Each named turn below is shown by a few rows before and after it. Which turns, in which order, take the first row of each later pair to the second? The first pair is answered.
N (before |-> after):
[  9   0   3  -5  48  -2 -10   6 -15  -7   1  12   5] |-> [ 30  -1  -3  -8  25 -24   4  -8  19 -15   5   4  14]
[-15 -21  15 -13  13   3  30  37 -12  -8   4   1 -22] |-> [-17  -7  17 -11  26 -16  29  31  16  12  19   5  -5]
[-26  11   8 -25 -21 -11 -38  56  -7   9  16 -27  -2] |-> [-13  12   4 -25 -32 -26 -30  46  19   8  21 -32   6]
[-10  30   0  -4  25  -9  -2 -21  25  21  22  22   7] |-> [ 22  -1  -8  -5 -29  -3  22 -28  17 -33  -2  -3 -14]
D (before |-> after):
[ 10 -23   1   7 -21  18  29   7 -15 -27  -8   7 -33] |-> [ 15 -22  -2   9 -28  13  27   0  -7 -26  -8   3 -32]
[ 21 -11   0 -33  34   1  42  43   2 -24  25  13  46] |-> [ 46   3 -20 -18 -34 -22  11 -14  46 -25  22 -22  38]
[ -3  -5  -9 -18   9  -7  30  21  10 -26  19   9  26] |-> [  6   5 -19  -9 -30 -14   5  -9  27 -23  15 -14  22]
[-10  21 -21   3  20  -5 -30 -15  15  20   8   2  13] |-> [-17  19 -15  -2  37   0 -22  -1   6  19   9  10  15]
W (before |-> after):
[ 12 -12   7  -6  -6  -5   4 -10  -7 -20   3 -12  10] |-> [ 15  -9   7   0  -8  -9  12 -16   0 -14   3  -9   4]
[-24  -1  17  15 -10  -5   7  37 -11  22  -6  -8 -16] |-> [-20  -8  13  -9  14   6   6  43 -27   2  -3   1  10]
[  8   4   3  -1  16 -10 -19  25 -22  -8   1  -6  16] |-> [ 22   8   5   0  28 -12  14   3  -4  -6   1  14  16]
[ -1  13  15 -64   6   9 -21  -9 -24 -31 -26  -5  22] |-> [ 16  26  18 -45   8  -6  29 -47  16 -14 -24  17   4]
Then:
Each pair is two turns apart.
[ 15 -10 -10 -13  -1  12  15 -18 -11 -28 -16   3  -4] |-> [ 14  -4 -11  -1 -17   7  12 -30  -1 -17 -18  -2 -17] -> D W
[ -2  15 -15   0 -10   3 -23 -21  16   5   2  -2 -10] |-> [-14   3  -9 -16  22  17 -18  11 -12  -5   4  11   4] -> W D
[-11   3  -3 -17  -3 -13  -8   8  16   5   7 -23   8] |-> [ -3   6  -5 -20   8 -13   9  -2  24   3   9 -14  12] -> W W
[-30  12  15  45  20  11  11  21 -20  42  -6  14 -49] |-> [  3  24   0  17  11 -40  14   8  58  45  25  -1  18] -> W N
[ -9   2  -2 -19  14  -8 -17  14 -14  -3   5  16  48] |-> [-11  17   2  21 -20 -33  -1  -8  24  31   4  10   6] -> W W
[  8  -7  18 -10  15 -21  41  29  23  -2   6  10  15] |-> [ -7 -13   8   7 -28  18 -13  10 -32 -16 -26 -17 -27] -> D N
[-13   6   4  -5  13  -8   3   9   2  21   9   0  13] |-> [ -8  10  -2   0  -4 -12  -9  -5  10  21   8 -11  11] -> D D
[  3 -14   3   9 -45 -12   1  28   2  -2  -8 -36 -21] |-> [-11  -9  17   1  14 -13  26  54   1  22   6  -5  -5] -> N D
[ -4  -8   5 -19  37  -6  36  30  12  -8  16  12  25] |-> [  4   2 -11  -1 -36 -26 -12   4  38  -3  13 -35  15] -> D W
[-10   0   3  -8  35  12 -11  -1 -18  12   4  16   4] |-> [  4   8   2   4  19  -6  13 -26  16  21   7  18  -5] -> W D
[ 14 -23   7   2 -30 -21  28  38   4 -32   0 -17   3] |-> [-30   0   9  13   3   6 -35  39 -37   8   3  -9  -5] -> D N
[ 9  5 -4 -3  8  3 27 -8  4 -1  6 10  4] |-> [ 2  4 -3 -3 15 11 21 -3 -7  4  6 13 -1] -> N N
[-25  25  -8  35 -10  -5 -35   0   3  25  16 -27 -16] |-> [  8  14 -21  -6   0 -18 -25  -5  25 -11  27 -29  43] -> W N
[  9  -3   2 -22  43   4  30  11  -6  -6   3  30  19] |-> [-19   6   6  23 -22 -12 -12  32  -1  32  -1 -15 -29] -> W W
[-13 -17  -5  -2  -5 -19  20  22  -8  -4  -2   5  -4] |-> [-14 -10 -12   5 -26 -17  -8   4  -7   0  -7 -10 -10] -> D D
[ 21  30 -14   2 -28 -30 -56 -12  29  20   6 -21  22] |-> [  5  18  -9 -27  24  -1 -62  21 -19   1   5  -1  48] -> W D
[-26   3  -2   3  12  21 -16  10 -41 -12  -5  10 -10] |-> [-13  14   4  20   9   6  25 -21  -5   6  -4  26 -31] -> W W
[ -9   9   9   2   9  32 -42 -13  12   5  -1  -6  21] |-> [ 19  -2   3  -4  -5  26 -10 -31  28 -22  -8  -2  19] -> W N
[ 11  19  13  -3  48  -9  14 -48  50  48  28  46  32] |-> [-18  24   3  17 -15   0 -81 -42  24  59  17  -8  11] -> D W
[ 20 -17  13  16 -16   0  46  14   8  -9  -5 -12 -20] |-> [-21   2  21  16  19   8   0  41 -14  29   9  -9  -8] -> W N
[-13  25  10   3  -4 -15 -49  -7 -18  24   7  -4  18] |-> [  7  17  10 -19  29 -17  -9 -10 -10   5  12  21  45] -> W D
[-15   4   4  15   7  -1  14 -20 -10  27  -7  12 -39] |-> [-12  14  -3   5   1 -27  -7 -14  24  41  12  -4  -6] -> W N
[  8   1   0   1   2  26   6 -14 -20 -11  -9  14 -19] |-> [ 24   7  -5   0  -8   3  16 -26  18  -6   1   9  -4] -> N N
[ 20  13  -3   7  13  22 -29 -42 -20   2  -8  61 -48] |-> [ 44   5  -8   2 -18   4 -11 -55   4 -15  -9  47 -46] -> N N
[ -1   2  -3   9 -11 -12   3  -5  12   3 -10  -2 -18] |-> [-14   5  -4  -1   1 -10 -21  12   3  10  -3  -6   0] -> W N
[ 18  -4  -6  -3 -22  -1 -16 -24  -3 -13 -14  -9  -7] |-> [  5   6   0  -8  22  13 -16 -22 -19   3  -8  17   0] -> N W
[-11 -11   4   3 -23  21 -28  20 -29 -15  -6 -10   2] |-> [-15  10   8  -3  16  -5 -14  24  11  22  22  11  33] -> N D
[ 7  4 -2 -8 -4 -2 -8 -9 15 -8  1 -3 31] |-> [ 14  -3   1  -3  -6   9  13 -18   5 -19 -10   6  13] -> N W
[-32  -8  15 -13  -4  22 -17  26   6  28  -8 -24  -8] |-> [  0 -10   7 -38   8   6  14   3  38   6   2 -13  31] -> W N
[  4   2   4  13 -18  -3  -5 -10   6  -2 -10 -10  -6] |-> [ 10  -4   0  -6   4   6   0  -9  -6 -19  -9   0  15] -> W W
[ -8  16   0   6  18  10 -13 -19  -4  14   5  15  -4] |-> [ 10  12  -4   7 -12  -7  -4 -28  20   5   5   1  -2] -> W N
[-11  16   0  24 -22 -26   4 -34  54  25   7  -7  -5] |-> [-17  13  -5  27 -40 -15 -22 -35  33  20   0 -22 -13] -> D N
[-26   2  14   8  14  21 -27 -35 -26  11   4  13 -13] |-> [  5 -13   6   6 -30  11  -5 -49  -8 -22  -5  -4 -20] -> N N
[ 21 -16   7   6  -6  -2  23  23 -26 -12  -1 -15 -18] |-> [  2   2  11   3  35  -2  13  25 -23  18  13   4  -4] -> W N
[  0   7   5  29 -13  23  15 -42   2   7  -7  -1 -22] |-> [-17 -13  14  11  18  35  18  18 -33  -2  -5   4  -7] -> W D
[ -7 -21  -1 -15  14  16   7  36 -12  -5  21   5   8] |-> [ 11  -9 -13  -5 -34   1 -17  -4  20  -4  19 -21   3] -> D D
[-1 17 12 10 20 -1 -2 -6 11 27  7 21 -8] |-> [ -9  14  10  13   0  -3 -28   7   4  29   5   1 -11] -> D W
[ 13 -11  -4 -13 -38  -1 -32 -18   2 -34  -3 -18   5] |-> [-10 -12  16 -25  37   9   3  24 -18 -17   9  25  19] -> N D
[-14   3  10  13  -7  25 -18 -34 -31   5 -11   7 -33] |-> [-25  18   9   7  -1   5 -48 -23  -8  30   9  -6  -2] -> N W
[-11  28  17  -6  52 -12  16   7  24  34  16  24  24] |-> [-21  36  17  20  13 -23  -6   6  34  55  13  -1  -1] -> W D
[-16   9   6  -8  18   2 -10  15  -6  16   9   4  11] |-> [-13  15  10   5  12  -7   5   2  10  26   9   8  -2] -> W W
[-10  11  11 -33  49   5   3  20 -12   7  23  41  33] |-> [  6  24   6   4 -35 -39  -1  -7  52  28  26   0   4] -> D W
[ 25  22 -12 -19  16  -7  18 -11  -6 -13   5   8  16] |-> [ -1  33 -11  11  -9  -1 -13 -15 -15  15  -3  -9 -22] -> W D
[ -1 -15  12 -17   4  -3   9  39   1 -11  10 -12  17] |-> [ -8 -16   9 -10  -7  13  -6  35 -20 -17   0 -17   1] -> D N
[-18  39 -10 -28  16  12 -56  -4  21  16  25  18  37] |-> [ 33   4 -19 -24 -51  14   0 -32  30 -50  -6   3   3] -> W N
[  0   5  -6 -15   4   8  -1   3  -6 -19  -5   3   8] |-> [  5   5  -9 -14  -5   4  -5  -6   2 -18  -5  -2   7] -> D D
[ -6  -2 -14 -13  14   0  12   7   3  13  12  -6  29] |-> [ -7   9 -16   4  -9  -3  -2 -15  14  27  11 -17  10] -> W D
[-30 -14   4  -4 -33  24 -38  20 -44 -23 -13 -18 -25] |-> [-10   9   2 -39  54   4   1 -14   5  -5  19  38  43] -> W N
[ 14 -10  10  13 -18 -11  20  -3  -1  -1 -26  10 -21] |-> [  2 -17  13   5 -13  -5   7  24 -18  -6 -25   3 -14] -> W D
[  6  10 -11 -15  34  21   2 -17 -20  -9  -9  20  12] |-> [ 17  19 -20 -10   8   6 -13 -41   8  -2  -5   4  16] -> N D
[-27  23  18  30  18  18 -25 -21   8  16 -15  -1 -58] |-> [-15  10  13 -12  63  37 -19 -17 -18 -19 -12  21 -14] -> W W
[-10  21  -8 -21  49  -6 -16 -20   6  20  13  15  30] |-> [ -1  26 -13 -17  29 -14 -26 -37  19  20  12   3  30] -> D D
[-15   1 -14   6  18  -6 -15 -29   7  13  -1  -7   3] |-> [-14 -11 -14   7   9   9 -13 -23 -15  -4 -13 -10 -11] -> N N
[ 24  -5   5 -15  -2   9 -21  10  -5 -12  11 -11  23] |-> [ 34   3   7 -11  11   5   7 -11  13  -4  12  10  18] -> N W
[ -1  11 -16  -8  10  -4 -35   4  -1  16  10  -2  23] |-> [  9  19 -14   4   9 -14  -9 -19  22  25   8   9  11] -> W W
[ 12  -7  -1 -10  15   8  23 -12 -11 -18  -9  15   8] |-> [ 12   0  -6  11 -27  -5   2 -25   8  -6 -11 -10 -10] -> D W
[-11 -12  15   8 -18 -15 -33 -15   7   9   4 -25   7] |-> [-12 -24  28  -3  25 -12  12  19   1   3   9   2  18] -> D D
[ 18  18 -13  -3 -36 -10  -2  -2   1   8  17 -18  -4] |-> [ -2  30  -8  -2  -6  -4 -17   6  -9  30  22  -6   0] -> N N
